rotation steps, each row followed by its count of steps:
The counts run from 0 to 35.
[118 142  90 143 140 200  73 131 128 101  94 100 115 175 164 120 113 100
 136 107 136 110 137 169 126 138 151 119]
35
[115 139  82 154 130 193 111 115 143  95  91 131 131 127 140 119  90 150
 138  95 103 169 127 126 118 133 179 105]
21
[131 159 109 165 122 194  94 107 120 115  90 123 151 145 134 142 123 124
 136 122 109 152 102 147 101 141 196 136]
5
[132 149  92 156 121 195  97 107 122 108  99 122 142 132 135 127 114 137
 134 122 104 166 114 133 106 129 197 116]
9
[169 171  99 135 151 136  96 141 120 121  58 134 124 132 168 122 129 129
 172  95  99 138 142 142 133 186 159  89]
7
[125 141  91 157 128 200 115 112 138 101  95 129 131 134 140 124 103 149
 148 106 100 168 119 135 108 123 185 115]
17
[108 135  92 160 126 216  89 118 135  83 114 111 137 146 145 120 115 126
 127 101 122 150 128 150 103 115 166 126]
28
[146 178  97 149 130 179  74 128 113 104  73 109 141 165 154 129 146 112
 139 124 122 126 125 153 114 160 157 129]
8
[143 132  92 116 152 157  95 144 139 104  90 135 108 145 171 110 118 130
 166  86 128 121 165 158 140 168 140  82]
34
[112 120  90 157 133 214  97 113 132  93 104 109 126 149 152 120 108 128
 129 104 132 146 135 159 109 115 171 123]
32
[127 141  88 140 136 181  69 127 122  98  94 109 121 174 168 104 130 108
 146 100 134 116 155 146 125 141 142 109]
31
[150 151 100 138 141 161 124 126 128 109  85 155 121 123 156 120 107 154
 158  99  94 167 122 135 120 176 182  95]
10
[131 145  94 161 116 198  86 111 115  93  88 111 142 160 150 130 133 120
 135 121 121 141 128 134 109 125 162 122]
20
[148 155 101 138 144 171 116 132 135 114 102 142 138 116 131 132  99 160
 156 112 105 165 113 135 109 170 200 104]
2
[145 169  98 153 126 184  70 117 113 101  75 111 142 163 154 128 137 110
 136 118 106 127 131 137 108 139 161 134]
12
[115 119  89 148 147 193 119 120 150 100 106 139 117 123 147 109  95 151
 144  94 110 164 131 143 118 136 173  93]
29
[150 145 103 144 137 171 122 122 139 121  91 148 132 119 145 120 100 160
 165 108  88 163 108 135 115 159 192  93]
6
[131 133  94 141 140 204 119 105 144 100 106 140 121 127 156 114 101 158
 139  99 107 173 137 138 113 135 180 106]
25
[132 164  90 157 120 187  72 121 117  93  79 101 140 158 155 127 137 111
 133 114 111 140 128 142 110 130 162 125]
16
[155 172  96 156 126 165  76 138 109 113  70 114 136 172 151 127 147 114
 137 121 119 122 130 150 118 169 167 129]
4
[136 155  80 155 116 205  98 110 127 105  93 128 135 134 140 131 111 143
 136 122 100 166 112 128 104 134 190 115]
13
[135 141  86 136 146 161 121 138 136 101  85 132 115 129 179 114 110 141
 172  82 108 140 157 139 129 161 139  85]
26
[140 131  90 127 157 170 105 137 142 104  88 133 104 133 176 110 115 133
 164  85 110 134 167 150 138 162 134  81]
30
[146 142  94 129 146 159 125 126 134 102  73 148 117 122 170 116 114 143
 162  83  99 149 139 130 129 170 162  79]
18
[140 151  87 143 145 171  78 126 118  98  71 113 127 163 180 117 139 104
 154  92 118 126 163 148 127 153 139 114]
23
[148 158  81 139 134 160  79 135 118  97  70 118 114 159 175 114 141 112
 155  99 111 123 160 140 131 165 135 113]
19
[168 170  92 130 147 134 109 145 134 127  69 126 124 144 160 131 119 131
 170 101 107 136 136 148 130 191 161  97]
3
[118 150  88 155 125 209  76 111 129  92  91 105 128 156 161 129 127 114
 130  99 121 139 128 143 106 126 163 127]
24
[150 168  89 140 136 151  87 141 124 106  69 122 121 145 177 124 137 124
 152  94 107 138 145 147 136 173 135 109]
15
[136 143  91 142 150 163 114 134 140  97  83 141 114 125 167 111 106 142
 162  86 101 151 155 131 134 166 153  79]
22
[125 150  88 137 140 173  70 139 124  95  81 109 116 169 173 115 135 112
 151 101 133 117 157 151 126 145 132 114]
27
[119 124  94 132 157 188 122 129 156 100 101 127 107 122 156 108  88 155
 150  91 126 156 142 146 126 137 168  80]
33
[143 155 105 165 120 194  86 123 122 115  99 119 145 157 118 132 122 127
 134 122 117 143  96 153  98 150 189 140]
1
[145 138  93 147 148 163 135 127 141 103  86 148 115 116 162 124 109 159
 163 101  98 157 126 126 123 167 165  87]
14
